(in the rows, 100 means zero)
The rows of Z fall into several groups, and each row is roughly a mix of its group's hidden directions.
Z:
0: 105  87  89  90  87  72 141 100 122 104
1:  93 120  79  59  83 109 119 114 104 104
2:  77 130  94  90 106  86  76 106 133  93
3:  73 123  88  88  78  93  69 107 116  86
4:  74  98  89 128  83  95 118  92  78  71
5:  86 105  72  94  70  95  94  93  61 101
6:  90  74  92  83  91  94  87 140  98 124
7: 128  91  98 114 110  96 100 136 126  79
8: 132  80  96 129 110 102  98 127  94 121
9:  93  90 105 134 115  88  65  79  88  97
10:  90 109  80 104  60  85 106 107  68  96
11: 116 117 106  97  65  99 133 122  94  87
12:  82  90 106  85  73  89 137 119 114  92
13:  63 101 128 104 108  88 100 134  94  99
14: 112  78 131 105  72 118 112 116 118  90
15: 142 116 104  82  85  99 117  83 116 113
16: 130  94  84  79  78  85 112  78  99 123
17:  82  95 133 133  86  84  97  79  89 106
18: 100 104 133  78 116  97 119 128 118 116
19:  89 120  96 144 108 110 123 111  86  92
20:  86 143  99 102  86  88 100 110  92 132
21: 138  73 112 108 105 114 128  97  89 110
22:  86  88  86  83  91 105  96 121 126  61
23: 117  83  94 106  61  82  72 100  84  92
24:  67  85  82 117  86 106 113  89  81  73
25:  77 107 123 133  99  85 125 105  90  80
26: 109 132  77 119  75  74  91 111  96  93
27:  91 116 113  95 132 119 136 105 116  97
28: 113  79  91 101  63  83  76 117  80  99
29: 110  90 136 117 110  99 115 116 134  93
30: 115 134 112  86 116 104 110  89 121 130
31: 114  99  99 134  85  81 111  83  66 109
32:  87  96  50 100  94 125 108  91  94  97
33: 104  93 112  66 109 135 104 102 129 102
34: 130  83 133  75 113  92 105 109 116 109
35: 121  65 113  98 108 124 121  91 101  76
36: 140  72 104  98 118 127 101  93 105 105
37:  99 120 132  89 127  84  96  99 103 131
38: 113 147 114 110  95  90  96  98  81 118
39: 115  83 101 120 131 105  68  76  96 103
40:  74  76 105  79 118 134  84 101  98  90
41:  83 101  97 103 141  91 103 131 114  82
42: 110  88 118  65 103  85  93 113 135 103
43: 137 101  95  81 115 112  83 112 118 126
44: 115 145 100  99 102  87 122  85 105 120
45:  76 125  86 107  61  97 118 116  99  98
46:  92  98  80  87 106 103 113 146 101  76
47: 128  97  89 111 133  99  68  93 119  97
48:  76 120  96 114  83  80  63  80 100  98
49: 132  94  75 106 118 103  70 112 115  85
50:  76  76 123  93 134 103 108 115 115  89
51: 112  73 114 106  59 120  99 112 100  86
52:  89  74  82  77 123  98 126  82 106 118
53:  83 130 123  83 128 125  95  96 110 106
54:  85  82  92  65  96  85  99 118 135 103
55:  94 112 103  89  59  90 129 120 114 101
56:  92  85 107 107  66 114  62  96 107  84
57: 113  79  76  84  83  76 114  84 103 128
58:  98  97  90  90 105  82 133 118 132 124
59:  78  65 118 113 120 118  89  99  82  88
60: 122  63 117  91 107 111  68 106  95 103
61: 134  95 111 101 101  84 110  61  86  88
62: 105  96  74 112  75 110  77 129  76 100
63: 138  99  78 116 109  93  70 107 115  89
64:  82 109 125 115  87  66 123  88  90  87
65: 142 101 114  75 101  93  77 105 118 107
66: 128  77  82 123  79  78 101 121  98  92
67: 119 110 110  73 121 106  94 111 127 130
68: 135 106  74  93  91 113 112  67 109 103
69: 120  68  74  84  82  83 118  95 112 111
70:  96 115  95  67  70 117  94 112 128  93
71: 132 106  89  73  71 120  98 100 121 104
72: 111  85 127  92 104 102  98  61  76 119
73:  86  88  64  81 105 121 114  80  99 122
74: 118  82 124  99 103  82  56  93 100 104
75:  58  97  87  89  94  83 119  82  96 121
76: 133 138  88  89 104 104 113 101 123 104
77: 127 108 145 113 101  82  94 105  97  87
78:  91 105 105 106 145  89 115  80  87 120
79: 116  72 121 121 130 111  95  77  94 109
80: 132  96  81  85  84 102 121  67 112 102
81:  88 119  92  93  85  96  62 107 131  86
82: 127  96  71 103 113 121 117  70  91  91
83: 127  81 101 101  77 106 119  94 101  62
84: 122  93 110 104 116 143  99  93  94  73
85: 105 140 110  91  90 103  95 106 128 128
86: 100 105  77 105  90  75 139 115 123 102
87:  96  70 112 104  82  62  91  91  83 117
88: 120 126  71 104  94 104 104  67  88 117
89:  85 111 114 130  95 108 100  91  73  66
90:  96 108 103 119 119  88  64  73  78 107
91:  68  79  83 106  69  99 101 113 108  77
92: 103  91 100  84  97 128  74  61  97 116
93:  95  97  72  94  74  99 112 107  57  97
94:  77 114 127 101  98 108 119 121 129  80
95:  68  75  84  85  98  97 128 109 121  91
96:  73 105 117 109  83 102  85 113 134  76
97:  59  90  91 115 106 113 112 101 108  68
98: 123 101 137  79 106  95 116  99 130 100
99: 138 104 105  82 113 102  83 114 120 126
100:  79  68 102 101 111 104 114  83 118  66
101: 138 102  75  89  98 111 111  70 106 111
102: 104 117  93 106 142 124  79  91 104 116
103: 104 121 141  92 118  91 123 119  99 108
104:  60 105  93 121 101 118  90  97  75  82
105:  95  91  97 136 118 107 109 139 102 113
106:  78 122  97 104  77  86  61  88 113  95
107:  60 112 118  95  76  91 126 104  91 104
108:  71  83  65  91  94 108 123  82  97 111

Here is one row of each group, with its name. Which group are the others in?
105  74 116  97 108 113 114  98 127  62 => S
135  87 112  81  88  76  74  94 102 114 => X
 71 107  78  67  96 118  79  90  87 100 => E

 85 122 103  96 132 119 134 101 115 105 => S
122 111 127  76  85  86 108 119 117 123 => S
 99 121 101 107 101 106  56  86 126 114 => S
 73  78 104  75 100  78 116  92 111 129 => X
143 106  88  86  94 108 113  72 113 109 => S
 70  90 119  83 107  74 119 106 119 121 => X
126  92 102 106 135 102  77  83  75 108 => S
119 130  95  89  84 115 137 105 115 106 => S
135 116 142 101  99  95 102 109 101  86 => S
